One turn moves each row of this set onto another row. After a few examples, where does it send each row asked below?
k590: [  0.9   1.5  -8.4   4.9   5.9  -0.6  19.3 -16.2   8.7   1.7 -24.3  -1.3
  19.0   4.6   7.0   3.3  16.9   2.2  -0.8   2.6 -23.4]
k974: [-10.1  -8.1   6.5  -4.3   4.1   4.5   4.3 -20.5  16.6   9.8 -11.5   0.2
  25.4 -10.7  28.1  -2.5  -9.7  -5.5   0.5   2.8  -3.5]
k392: [-23.1  -9.8   1.6 -22.0  -1.4  -3.8   9.3  -3.3 -11.8 -30.2  15.2   2.6
  -7.4  -9.5  -5.0   4.4 -17.9   0.1   4.4 -19.6   1.4]
k991: [-15.8  -6.2  11.6 -11.4 -10.0  -5.3   0.4   6.0  -4.9 -26.1  29.9   7.4
  -2.6  -7.5 -18.6  13.5  -0.3   6.1  13.9  -2.9 -14.2]
k576: [ -4.3  -2.3   7.0  -2.4 -11.9  -7.3  16.6 -21.9   7.2  -9.8 -26.6   1.0
   2.2  16.0   9.9   2.5  13.6   7.1   4.1  -0.2 -28.4]
k617: [ -5.5   5.5  -4.7   0.6 -19.6  -0.8 -10.0  17.4  13.5   5.2   9.3   6.0
  -3.5  -0.3  -4.3   9.6 -21.3   1.7  14.6  -6.7  10.1]
k624: [  2.2   3.8 -14.4 -11.6   4.1  11.0  16.5 -31.3  -2.6   9.0  -9.8  -4.8
  14.5  -5.5  13.5  -1.2  -5.9   5.1  -5.2   4.2  -4.1]
k779: [ -1.1  10.0   2.5  16.7  -7.0  -1.5   2.3   1.3  21.6  -8.4  -3.4  17.5
   6.3   1.1   1.4   0.5 -12.4  -7.6  15.0  15.2 -29.6]
k773: [ -1.4  17.1  -6.7   9.1  -3.5   0.2  -3.6   8.2  18.8   4.7   6.8   4.3
  -3.9  10.9 -10.2  13.0 -13.5  -5.1  11.3   2.8  10.4]
k97: [-17.2 -11.8   1.5 -22.8   4.6  -6.6   8.4  -7.7 -11.7 -34.3  11.8  -4.0
  -2.7  -0.8  -5.9   5.3 -14.6   9.2  -9.1 -19.4   0.2]
k40: [  2.3 -15.4  25.0   0.1 -10.6 -20.7   1.1   4.7 -10.1 -13.7  19.8   3.7
   6.1  -5.2  -6.9  15.3  16.9   0.2   8.6   7.9 -20.6]
k435: [ -9.2 -20.5   8.8 -15.9   3.5 -17.1  15.4 -10.1 -22.1 -21.5  -2.9  -3.3
  -1.1  -9.1  15.8   0.4 -10.8  -9.6  -6.3 -19.6   3.8]
k85: [ -2.4  12.9   1.0  13.8 -14.8 -16.5  -2.9   2.6   7.7 -11.8 -15.6   7.4
 -11.5  19.1  -4.9  12.5   6.0  -6.6   7.7  -2.2 -23.9]
k365: [ -1.7  10.1  -3.5  18.3   1.1  -7.5   7.0   8.4  22.3  -0.8 -13.7   5.3
   7.8  14.8  -7.7  12.6  12.1  -4.6   9.5   1.4 -14.9]
k221: [-15.6   5.8 -12.3  -5.2   2.2   7.7  -8.4 -10.3  12.8   4.7  -0.1   1.6
  14.8 -19.4  18.7   4.9 -25.4 -13.1  -0.2  -4.2   2.9]
k561: [  8.3  -8.8  22.9  -3.3  -8.7 -15.9  -3.0   3.0  -8.9 -20.5  24.0  -4.3
   4.7  -0.6 -13.2  21.1  11.9   4.5  -2.8   5.0 -15.3]
k973: [ -1.1  -5.8  15.6   9.4  -1.6  -0.8  11.0 -13.0  21.7   1.8 -13.6  10.4
  19.9   1.9  17.6  -5.4  -1.8  -2.5   9.7  14.5 -23.3]
k498: [  1.3  14.2 -13.2  -8.9  -2.0  12.4   2.6 -15.6   3.5  11.0   9.2  -2.0
   0.5  -1.6   3.0   4.3 -24.6   1.1   2.1   4.7  15.9]
k370: [-27.6  -8.3  -1.4 -19.4  -3.3  -9.6  11.1 -11.2 -14.9 -22.0  15.4  -2.4
  -5.8  -9.6   4.1  -1.2 -14.7   0.4  -5.1 -23.6   3.7]
k389: [ -0.3 -21.5   8.9 -13.1   5.1 -22.3  15.4  -8.1 -16.7 -26.4  -4.3  -8.5
   1.1   1.2   9.9   5.4  -7.1  -0.7 -16.1 -17.5   0.9]
k367: [ -6.6   3.3   0.5  16.6 -12.6 -10.6  -6.5  22.4  12.6  -1.2  -9.9  11.8
   6.7   8.1  -8.5   7.4   5.6   0.3  12.8  -6.4 -18.7]
k22: [ 15.1 -19.5  22.9  -1.1  -2.6 -28.8   8.0  -1.8 -14.6 -18.7   3.4  -8.0
   4.6   1.9   5.5  15.3   8.9  -3.6 -11.9  -2.6  -8.5]
k15: [  0.5   1.6  -3.3 -18.2 -18.8  15.7   3.3 -12.2  -1.1   7.6   4.3  -2.6
   2.2 -12.0  11.2   0.3 -27.2   3.8   5.3  -5.2  13.5]
k494: [ -0.4  -2.5   4.6   7.8  -6.3  -1.7   8.5  -4.6  -2.9  -2.0 -27.3   5.9
  18.8   2.1   5.6  -2.9  16.2   1.2   3.2  -5.4 -33.1]
k754: [  3.6  -3.8   2.2 -13.5 -10.5  14.7  14.6 -26.3 -11.3   3.1 -18.2  -2.7
  16.1 -11.2  18.2  -7.7  -3.2   3.3  -1.9  -4.8 -13.6]
k558: [ -7.5  17.5  -8.5   3.7 -17.0 -10.9 -22.5   3.9   3.3   1.9   7.1   1.9
 -13.4   6.9  -4.3  19.6 -11.2  -6.7   3.7  -4.2   2.0]
k738: [-12.3   5.4  -8.6 -19.5 -14.3   1.5 -15.4 -19.8  -0.7  12.0  10.2  -8.3
  -0.9  -4.7  10.2  13.1 -14.2   6.9  -2.1  -3.8  13.1]
k415: [ -9.2  -7.5 -10.7 -10.9   9.2  20.8  11.1 -24.0   1.6  -3.5  -0.7  -4.5
  11.8 -15.2  19.5   2.1   2.0  -5.9 -18.3   0.0  -0.7]
k442: [  4.1 -18.1  26.7   3.8 -12.0 -29.9  15.1  -5.6 -11.1 -10.6   5.1  -4.5
   3.9  -1.6  10.3   6.9  17.7  -7.3  -2.8  -1.9 -15.0]
k676: [ -9.6  16.4 -14.3   8.2  -5.6   4.1  -9.8   3.3  15.7  -6.4   5.6  12.6
   2.8 -12.1   2.3   7.6 -27.0 -14.3   8.7   3.4 -14.0]
k928: [ -9.9  -7.3   1.0 -23.1 -10.9   3.7   9.6 -36.2   2.4   4.6 -10.7  -8.9
   8.5   1.1  18.8   2.9   1.6  15.5  -2.5  -1.3  -5.8]
k910: [ -1.5  -8.0   6.7  22.8   3.8  -6.5   8.5  10.0  21.7  -8.6  -2.5  15.5
  -0.2  16.3   1.1   1.4  11.4  -4.0  -1.2  11.5 -13.9]
k679: [  2.5   3.7  -7.9  14.6  -5.7   1.8  -0.3  12.3  17.2  -8.2  20.0  13.8
 -14.6   3.9  -4.5   9.0 -12.5  -6.5  -0.1  14.5  -0.5]
k316: [ -2.1   4.2 -18.6  -6.6  -2.8  17.8   1.3  -8.6   5.4  -4.9  21.6   2.1
  -6.8 -16.2   6.8   9.2 -18.5  -7.8 -11.2   6.9   7.7]
k371: [  6.4 -24.0  23.4  -2.2  -2.4 -27.2  10.5  -5.8 -20.9 -11.0  -0.6  -2.6
   7.4  -6.4  13.7   7.4  10.5  -9.7  -4.0  -3.1  -9.3]
k802: [ -4.1  -3.1  23.8   4.0 -18.5 -18.1   2.8   3.0  -6.1 -16.5  26.6   2.8
  -2.4  -2.6 -12.1  12.7  14.6  -1.6   7.5   3.5 -20.6]
k427: [-10.8 -21.2  11.3 -10.2  -3.6 -25.1  19.9 -14.8 -16.7 -14.3  -1.6  -7.4
   2.3  -6.4  20.4  -2.1  -0.1  -6.0 -10.8 -18.1  -0.1]
k780: [-11.8  -4.1  10.5 -16.8  -4.0  -2.8  -2.5  -0.5  -7.5 -30.2  29.4  -1.3
  -0.3  -1.3 -20.5  14.8  -2.6  12.3  -0.7  -5.5  -9.7]
k234: [ -8.6 -15.3   6.3   6.6  13.4   6.3  15.6 -12.5  11.6  -5.5 -15.3   4.2
  16.1   4.6  15.6  -3.1  20.3  -3.2 -12.4   2.6 -14.3]
k909: [-23.9   2.5   6.1 -11.0 -13.0  -5.4   0.0  -0.2  -8.3 -23.6  33.6   3.8
  -7.7  -6.8 -15.7   7.6  -5.3   2.9   6.0 -10.0  -8.8]

k85 goes to k576
k973 goes to k974
k97 goes to k780
And these:
k498 goes to k773
k442 goes to k427
k371 goes to k435
k617 goes to k367
k415 goes to k316

